One turning vector, and how many steps it has turned
The counts run from 0 to 370.
[137 179 129 181  64 123 118 128 110  87 143 138 117  99 142 131 109 133
 125 155 189 158 123 128 145 108 124  86 123 105 120 109  91 116 138 138
 143 149 136 127 153  71 129 185 145 142 147 134 154 151 125 128 130 125
 170 105 144 131 141 123 153 171 106 128 106 182 150 125 149 132 121 181
 131 124 122 123 170 104 163 141 141 129  74 145  59 182 147 150 108 124] : 212
[156 133  93 141  82 122  87 102 177 141 137 128 129 145 146 124 196 141
 132 137 136  63 131 176  96 108  93  80 118  97 127 126  92 113 145 136
 136 116  81 128 195  85 160 146 125 116 158 111 163 118 130 138 109  86
 135 106 124 138  94 110 144 140 113  90 163  89 163 106 118 116 161 172
 131 147 155 134 150 144 148 166 119 157  92 121 125 151 120 141  91 166] : 166
[144 147 101 145  94 153 154 172 180 134 106 130 140 105 152 105 157 110
 128 127 141  94 176 149 112 100 124  84 141 126 142 130  92 165 131 112
 170 107 139 102 169 113 165 160 138 117 127  96 164 114 143 132 121 101
 158 124 144 121 148 109 155 187 171 126 131 124 125 143 107 162 155 145
 113  98 154 168 140 119 176 185 154 134 128 166  89 167 104 127  85 159] : 153
[165 158 109 139  76 167 155 133 170 149 119 143 141 102 168 122 139 118
 123 141 161 101 164 163 134  89 120  89 132 127 169 120  98 156 130  92
 185 114 114 138 163 108 180 129 132 150 130  97 153 114 131 131 132 114
 143  93 175 132 153 106 146 183 131 122 156 118 156 151 107 147 151 148
 106 133 150 127 137 137 162 190 127 154 146 122 102 138 122 119  99 210] : 10
[132 165 111 155  95 190 129 154 179 137  94 157 141  91 182 140 104  96
 158 140 150 141 156 136 120  86 128  98 153 155 133 108 112 154 106 104
 168 119 133 128 157 125 176 136 142 149 104 101 152  85 125 150 115 127
 162 100 164 131 142 114 128 199 129 125 134 131 115 159 103 164 151 124
 121 100 178 124 134 133 190 178 120 121 136 133  94 175 105 112 105 192] : 1
[167 126 137 130  92 186 138 130 124 139 120 145 142  88 129 139 128 112
 149 110 166 146 118 181 105  79 115 144 114 151 174 126 107 180 137 108
 123 163 142 150 139  95 174 141 106 182 119  84 145 107 127 160 148 119
 143  78 143 108 101 121 133 179 112  74 136 163 162 117 136 108 162 115
 146 134 133 110 131 123 153 139 101 121 134 118 100 152 147  92  98 189] : 105
[159 155 137 134 101 120  89 185 138 107 141 119 101 127 120 141 150 137
  88 122  98 139 110 182  69 103  73 100 102  95 146 102 118 157 149 140
 131 118 159 114 157 108 153 174 156 100 175 114 150  97 168 125 116 126
 112  65 109 125  86 122 153 138 150  82 115 158 137  65 142 146 165 166
 131 120 119 136 151 114 131 130 138 150  94 123  89 139 138 161 122 129] : 271
[174 201 174 168  90 155  98 130 131 124 126 114  86  92 160 203 123 131
 112 155 133 153 108 142 128 114 122 103 132 113 129  73 107 109 111 115
 121 143 152 127 158 111 132 145 120 167 158 119 132 122 138 126 126 120
 143  87 129 129 103 137 116 210 125 106 144 166 139 139 158 144 167 167
  96 143 116 135 146 138 107 111 144 136  98  85  88 152 132 150 111 144] : 196
[165 146 118 124 101 147  98 107 144 109 135 127 150  91 122 166 146 111
 148 120 162  81 132 170 109  94 124 122 146 101 129 130  90 132 139 118
 111 134 100 143 157 100 169 129 108 153 121 131 145  62 130 127 117  80
 168 104 129 129  80 113 110 213 112  89 163 137 119 114 157 120 160 146
 107 178 131 125 107 153 154 162 131 147 104  97 127 140 152 137  98 176] : 182
[131 168  86 136  95 155 130 156 181 131 107 136 116 112 167 114 155  99
 125 125 137  97 155 156  96  95 127  78 147 122 134 118  86 158 139 127
 169 106 107  99 174 108 154 158 141 116 123  83 167 110 120 138 102 104
 151 111 164 130 138 101 154 193 156 111 136 123 109 153  97 155 155 159
 122 104 153 158 137 121 180 180 149 124 137 150 102 178 113 115  82 169] : 154
[146 138 126 131 107 170  91 146 161 130 138 141 105  90 102 119  94 110
  80 124 128 120 126 124 133 118 120  94 177  89 158 115  96 124 144 129
 118 118 113 162 129  64 141 139 104 129  92  76 159 147 165 153 132 102
 147  61 186 120 152 137 129 160 118 127 133 171 155 125 148 154 129 156
 125 133 123  81 120 124 113 148 164 151 132 140  72 184 142 125 115 166] : 360
[168 174 129 150 117 152  99 155 152 136 142 118  77  94 129 127  98 129
  60 145 121 144 108 121 133 127 112  92 133 102 141  96  81 117 136 136
 123 111 123 139 135  72 119 156 116 133 115  77 166 175 169 146 115 111
 131  74 158 140 157 124 122 171 119 140 114 155 165 145 141 153 163 160
 111 107 111 105 152 109  98 134 176 150 116 154  56 180 125 142 141 149] : 358
[171 133 104 139  98  88  89 118 141 129 131 122 121 120 130 149 178 150
 115 134 109  85 113 140 107  92  86  90 122  92 105 117 117 106 152 119
 131 118 120 137 163  86 158 152 128 113 136 138 172  98 141 125 106 103
 122  99 103 155  83 104 108 146  86 123 143 104 151  84 143 151 153 169
 116 130 121 148 125 143 132 162 116 163  44 118 121 138 115 196 110 172] : 176
[189 143 131 118 112 159 107 156 142 118 127 127 115 103 119 132 114 130
  85 134 113 170  89 159 103  76  94 124 105 141 183  84 113 182 128 121
 139 118 128 161 137 101 166 150 130 150 124  71 145 146 155 133 137 156
  92  35 141 126 130 113 141 157 105 108 127 151 165 116 132 152 155 123
 136  97 125  93 128 116 104 143 135 156 133 133  89 138 138 142 133 209] : 112
[159 175 153 157  85 125 105 115 130 133 116 119  70 104 138 171 145 121
  78 130 100 142 117 122  96 121  88  86 137  71 139 108 102 134 163  88
 117 155 163 135 132  74 119 154 118 136 141 100 165 154 178 149 142  91
 143  70 149 136 139 153 117 152 107 112 130 121 150 102 140 122 151 176
 117 121 115 131 135 110 117 116 126 168  75 133  83 159 125 191 114 165] : 347
[158 169 145 151  91 146  97 148 132 121 132 119 113 109 156 148 105 141
 100 162 137 171 106 181  93 108  86  89  69 119 142 103 111 173 144 152
 145 113 144 123 131 108 153 158 151 128 171 116 159 119 146 129 124 156
 113  71 114 134 101 115 167 171 126  88  97 152 160 107 143 129 165 146
 133 107 133 122 177 101 148 121 137 137 104 128  67 141 150 134 150 127] : 119
[167 120 105  98 126 132 113 165 121 115 128 131 148  89  80 125 135  96
 102 115 130 129 118 179  87  69  96 125 107 118 150 135  98 174 169 136
 119  93 104 151 126  70 169 160 107 135 112  76 150  97 137 152 116 121
 132  73 133 108 105  82 141 157  98  83 122 153 151  84 149 145 133 122
 153 112 117 101 132 113 139 159 155 146 115 148  99 153 161 121 124 185] : 267
[156 155 165 118 104 166  92 196 146 119 148 124 144  91 113 143 108 123
 117 140 131 127 124 193  99 104 119 108 112 131 155 110  98 159 122 145
 112  91 130 138 134 107 171 142 118 121 121  91 124  77 150 132 113 130
 118  69 127 102  68  99 142 184 164  98 131 176 156 111 158 167 160 129
 108 145 120  96 151 134 118 134 172 134 139 106  79 140 153 110 143 144] : 274
[163 144 101 131  75 168 137 111 178 141 111 154 141 106 165 114 143 115
 137 143 165 100 166 172 125  86 114  90 132 117 157 132 102 162 130  96
 164 128  95 135 159 102 174 130 118 156 136 103 150 110 122 150 123 109
 141  98 174 137 148 109 145 171 121 113 153 108 144 136 106 122 148 147
 114 138 163 131 132 125 175 184 109 140 134 125 103 167 125 104  90 196] : 11
[163 149 161 125  85 145 132 145 134 114 134 134 135  75 113 166 128  88
 121 100 120  97 148 171 105 122 104 103 149  84 117 137 124 129 162  97
 103 130 153 139 125  73 144 122  96 124 122 128 159  70 166 157 148  77
 185  91 138 114  86 137 127 191 131 100 154 137 138  95 159 119 141 149
 112 164 121 126 127 131 155 140 135 156  90 106 114 155 140 143 110 166] : 39
[140 166 127 145 133 125  70 196 142  98 131 112 101 112 118 153 116 120
 109 134  85 138 128 156  83 102 109 105 115 123 120 103 102 161 110 156
 120 105 121 125 155 122 158 171 150  96 144  88 154 117 164 112  82 119
 106  99 121 125  89 112 129 171 149  99 110 142 106 104 151 196 159 130
 114  96 136 131 153 109 115 136 166 164  98 150  58 139 117 178 141 148] : 281
[148 137 170 154  89 148 121 152 125 132 134 139 127  81 105 138 127 126
 123 138 150 114 138 133 131 136 119  84 165 113 128 116  95  92 145 126
  83 122 166 130 147  36 143 148  93 143 104  87 152 138 150 162 146  89
 184 104 147  87 105 111 128 146 137 133 151 183 169 109 169 159 164 149
 125 126 122 103 150 132 121 120 155 129  79 127 103 185 105 118  98 129] : 56
[127 140 104 156  91 142 151 157 140 116 154 176 142 110 160 104 127 107
 146 122 171 165 129 149 116  98 106 122 108 136 135 142 111 141 153  75
 157 149 148 168 144 114 154 152 146 134 118  85 150 121 113 147 109 152
 162 109 135 119  98 100 100 200  88 140 119 154 166 137 113 167 124 147
 124 101  95 149 112 131 176 158 155 152 148 142  76 167 129 141 104 183] : 239
[134 158 157 149  93 179  87 160 157 122 174 144 132 103 137 107  98 132
 101 164 154 126 132 153 136 136 115  90 117 103 118 123  99  81 123 142
 110 105 112 172 144  71 153 148 103 118 104  80 159 141 149 149 105 118
 145  92 150 118 109 105 124 167 118 143 127 166 193 151 144 175 149 155
 111 128 108 103 162 135 109 129 178 140 126 131  67 171 141 111 134 132] : 368
[155 166 145 140 104 129  89 194 143 109 147 117  98 130 137 152 143 143
  87 142  99 143 104 184  81 118  78 105 100 102 138  91 114 155 141 135
 134 106 159 115 151 104 157 158 149  92 146 102 145  93 162 113 120 130
  94  69 125 121  76 124 160 167 160  81 117 170 147  95 146 164 167 144
 113 130 114 128 158 125 116 120 161 162 115 110  74 136 139 143 136 126] : 272
[158 112  96 129 100 131 129 135 115 121 114 173 147 104 120 141 148 103
 154 118 158 157 117 148 102  69 102 148 118 144 144 128 116 157 147  89
 116 171 130 170 158  98 168 148 134 178 111  87 141 124 119 155 123 133
 156  88 141 118  89 102  96 167  61  94 129 148 146 108 133 146 136 136
 155 115 118 132 105 131 156 143  97 136 125 127 113 156 133 145  93 223] : 97
[163 157 166 140  92 167 109 121 118 126 113 123 134  63 107 176 106 110
 128 140 160 128 135 125 142 105 156 108 166 121 139 110  87 121 121 125
  73 147 129 152 142  76 151 144  84 191  98 101 143 128 143 158 152  94
 171  84 143 103 123 108 105 183 106 128 151 167 139 131 165 143 161 129
 118 150 141  94 135 120 120 129 130 121  93 119  96 170 133 117 104 174] : 199
[131 131 109 175 102 148 120 178 158 119 158 157 150 111 115  79 148 177
 149 111 158 125 115 145 154 116 123 113 158 109 134 123  96 115 111 139
 138 167 149 126 194  92 176 179 129 108 104 107 156 143 167  82 136  95
 153 112 118 107 115 136 131 166 162 127 129 177 176 117 146 154 176 160
 118 130 118 119 131 128 128 160 144 163 102 164  74 150 101 149  89 133] : 75
[152 153 157 136  77 126 146 132 112 116 130 133 124  85 122 168 125  96
 110 107 139 110 151 164  95 126  99  96 147  78 104 141 110 132 175  91
 107 137 158 115 122  80 133 136 106 126 131 141 164  70 158 149 140  81
 195 108 136 113  82 124 122 192 132 111 135 146 132  92 161 124 143 163
 119 144 110 141 128 117 167 139 138 147  72 122 101 163 148 150 110 139] : 40
[143 146 157 134  77 180 127 118 129 124 132 145 126  79 134 158  97  95
 100 134 166 123 151 147 123 130 128  99 150  93 149 142 101 133 166 117
 110 124 124 143 120  65 144 126  90 166 109  85 140 114 133 171 143 110
 184  68 170 113 127 114 133 184 122 102 143 168 142 124 153 110 132 150
 120 138 126 114 146 122 155 130 146 125 125 117  92 183 161  98 109 162] : 352
[173 121 125 143 101 138 131 150 130 158 126 159 109 107 143 113 169 150
  99 115  98 150  93 152  88 101  57 114  92 125 124 109 136 143 168  98
 142 140 169 126 144  83 141 158 126 119 134  85 172 157 162 161 141 129
 119  78 105 131  97 110 105 127  95 105 124 113 197  94 125 160 169 137
 157  95  99 145 141 107 132 125 119 140  98 138 106 159  99 158 106 166] : 253
[157 123 120 133 118 175 131 150 128 133 116 160 152  76 138 135 137 126
 157 107 158 168 101 144 117  66 122 152 119 160 132 108 114 140 113  90
 142 161 154 160 161 116 175 156 127 164  89  93 142 117 129 134 123 137
 139  81 125 125  92 103  91 194 101 108 123 162 163 139 130 170 156 113
 137 110 110 120 103 138 144 152 135 125 144 130 104 156 129 138 105 210] : 95
[137 133 121 150  91 154 153 172 141 131 127 185 146 101 158  90 119 117
 152 115 157 175 126 146 121 104  97 132 120 131 116 134 137 149 148  64
 171 146 170 152 144 111 157 151 136 123  96 109 158 117 138 134 127 131
 176  99 140 125  96 119  96 197  94 147 114 151 182 137 121 178 145 138
 133 105  97 144 109 131 178 158 149 138 136 136  81 171 114 140 100 160] : 238
[180 157 146 142  97 191 131 151 149 146 134 132 121  98 162 148 140 135
 133 123 137 167  98 167 115  95 108 138 109 148 186  97 109 163 115  92
 157 159 161 142 158 124 172 155 129 167 135  80 139 127 149 116 154 134
 109  68 141 113 117 128 132 196 138  95 126 176 169 131 125 142 175 121
 120 132 112 132 134 134 117 132 122 137 155 103  91 146 123 115 107 187] : 103
[163 124 111 132  79 125  66 106 163 126 133 143 137 127 141 138 158 155
 148 168 130  92 131 164 138  90  94  87  98 103 123 116 115  98 117 123
 133 124  99 164 175  99 173 140 114 149 147 133 150 130 131 129 131 108
 109  95 129 149 117 117 128 144  88 130 153  96 185 110 132 153 154 156
 111 152 161 119 147 148 143 163 103 173  75 106 116 143 112 159 114 203] : 319
[117 150 131 137  81 147  88 158 158 115 131 149 108 127 180 146 138  95
 134 170 118 112 173 160  81 106 107  77  98 137 102 118 117 108 135 113
 121  89 116 139 166 109 145 136 138 135 152  74 140 136 113 182  87 133
 148 108 164 130  94  80 126 167  99 111 144 105 137 139 120 183 130 137
 118  96 163 148 175 127 167 140 137 129 127 119  88 181  96 120 116 166] : 147
[162 128  93 124 118 151 117 115 150 137 117 134 150  81 125 122 150 124
 128 125 156 100 127 156 120  68 129 108 144 133 105 120  91 124 140 138
 169  76  85 127 165  86 173 144 116 140  97 130 154  56 110 131 106 109
 146 103 126 131 103  70 101 210 113 117 142 125 144 138 154 141 145 155
 126 138 134 112 100 158 158 194 153 127 109 131 121 161 147 124 118 184] : 172
[123 132 105 139  71 135 104 127 137 126 160 185 135 127 156 113 159 116
 145 137 144 139 133 162  93 106  97 118  90 123 129 151 114 136 156  82
 116 165 117 177 154 114 156 136 144 148 145  68 154 160 119 171  97 125
 149  91 158 117  84 111 101 173  68 108 132 115 170 124 106 152 128 145
 135 109 102 163 126 119 157 141 121 157 144 119  81 159 126 149  99 184] : 241
[135 132 152 115 121 152  78 202 155 104 122 140 128  99 107 147 126  99
 137 129  95 108 164 162 106 101 125 101 152 138 145 112 121 136 116 134
  98 101 129 138 156 103 171 152 123 110 103  79 115  88 164 135 105 110
 152  90 166  93  86 113 143 147 154  90 139 165 108  93 152 184 145 116
 119 127 162  94 129 131 126 139 153 166 122 114  94 150 108 132 111 178] : 284
[188 126 128 130 116 143 167 174 144 155 133 133 115 108 152 117 152 133
  94 115 114 146 101 165  94  97  70 127 104 130 168 115 115 170 157  92
 169 129 172 143 140  93 155 157 129 132 129  77 164 137 153 143 149 139
 108  60 128 124 107 103 135 160 136 113 127 154 188 114 127 171 170 137
 125  98  81 146 128 113 124 144 157 144 133 139 103 135 116 142 103 172] : 255
